-4; -19; 27; 4; -32; -1; -30; -31; -22; -16; 25; 18; -19
-2; -17; 28; 4; -32; -2; -29; -30; -23; -16; 28; 18; -20
-4; -18; 29; 2; -31; 0; -29; -29; -22; -17; 28; 17; -19
:
-19; 17; 28; -17; -22; -29; -29; 0; -31; 2; 29; -18; -4
-20; 18; 28; -16; -23; -30; -29; -2; -32; 4; 28; -17; -2
-19; 18; 25; -16; -22; -31; -30; -1; -32; 4; 27; -19; -4

-20; 11; 1; 3; 1; 3; 6; 5; -25; -9; -32; 4; -2; -9; 25
-23; 12; 10; -5; 0; 5; -1; 10; -27; 5; -33; -2; -7; -2; 18
8; -12; -5; -9; 4; 5; -19; -4; 8; 33; 9; 16; 4; 0; -30
-15; 7; 17; -19; 1; 5; -12; 12; -19; 29; -21; -3; -8; 8; -10
1; -6; 5; -17; 4; 4; -18; 2; -1; 37; 0; 9; 0; 5; -30
-21; 10; 16; -13; 0; 5; -7; 13; -25; 18; -29; -4; -9; 4; 4
:
4; 4; -9; -4; -29; 18; -25; 13; -7; 5; 0; -13; 16; 10; -21
-30; 5; 0; 9; 0; 37; -1; 2; -18; 4; 4; -17; 5; -6; 1
-10; 8; -8; -3; -21; 29; -19; 12; -12; 5; 1; -19; 17; 7; -15
-30; 0; 4; 16; 9; 33; 8; -4; -19; 5; 4; -9; -5; -12; 8
18; -2; -7; -2; -33; 5; -27; 10; -1; 5; 0; -5; 10; 12; -23
25; -9; -2; 4; -32; -9; -25; 5; 6; 3; 1; 3; 1; 11; -20

3; 9; -15; -4; 36; -12; 2; 5; 12; 21
4; 1; -2; -5; 4; 1; 2; 0; 0; -1
-1; -10; 14; -3; -22; 8; -11; -6; -10; -6
1; 0; 2; -1; -10; 9; 5; -4; -9; -17
-3; 6; 0; 4; 4; -5; 0; 1; 2; 4
0; -6; -2; 8; 7; -21; -14; 10; 21; 25
4; 8; -6; 0; 19; -15; -1; 3; 10; 12
-1; 12; -7; 10; 15; -19; 5; 8; 17; 12
:
12; 17; 8; 5; -19; 15; 10; -7; 12; -1
12; 10; 3; -1; -15; 19; 0; -6; 8; 4
25; 21; 10; -14; -21; 7; 8; -2; -6; 0
4; 2; 1; 0; -5; 4; 4; 0; 6; -3
-17; -9; -4; 5; 9; -10; -1; 2; 0; 1
-6; -10; -6; -11; 8; -22; -3; 14; -10; -1
-1; 0; 0; 2; 1; 4; -5; -2; 1; 4
21; 12; 5; 2; -12; 36; -4; -15; 9; 3

37; 42
-20; -22
37; 41
33; 33
:
33; 33
41; 37
-22; -20
42; 37

-1; 9; -8; 16; -19; 16; -8; -3; -5; 13
0; 26; -12; 16; 10; 5; 8; -9; 24; -14
-11; -18; -12; 32; 9; 10; 27; 5; -3; 1
:
1; -3; 5; 27; 10; 9; 32; -12; -18; -11
-14; 24; -9; 8; 5; 10; 16; -12; 26; 0
13; -5; -3; -8; 16; -19; 16; -8; 9; -1

8; 2; -2; 1; 17; -3; -4; -4; 18; 4; 3; -5; 0; 10; -12
-7; -3; 14; 19; 1; 1; -10; -33; 2; 4; 3; -3; -1; 21; 0
-9; -6; 10; 8; -3; -7; -2; -16; 2; -19; -8; -4; -8; 13; -16
-4; -12; -8; -15; 8; -6; 2; -2; 7; -11; -1; 3; -2; -12; -4
-8; 3; -6; 1; -11; 2; 5; 13; -19; 14; 2; -1; -4; -3; 11
:
11; -3; -4; -1; 2; 14; -19; 13; 5; 2; -11; 1; -6; 3; -8
-4; -12; -2; 3; -1; -11; 7; -2; 2; -6; 8; -15; -8; -12; -4
-16; 13; -8; -4; -8; -19; 2; -16; -2; -7; -3; 8; 10; -6; -9
0; 21; -1; -3; 3; 4; 2; -33; -10; 1; 1; 19; 14; -3; -7
-12; 10; 0; -5; 3; 4; 18; -4; -4; -3; 17; 1; -2; 2; 8

-20; -21; 32; -22; 33; -21; 28; 32; -22; 31; -23; -20; -21; 31; 23; 31
-20; -21; 33; -19; 33; -18; 30; 32; -20; 33; -20; -21; -21; 32; 26; 30
:
30; 26; 32; -21; -21; -20; 33; -20; 32; 30; -18; 33; -19; 33; -21; -20
31; 23; 31; -21; -20; -23; 31; -22; 32; 28; -21; 33; -22; 32; -21; -20
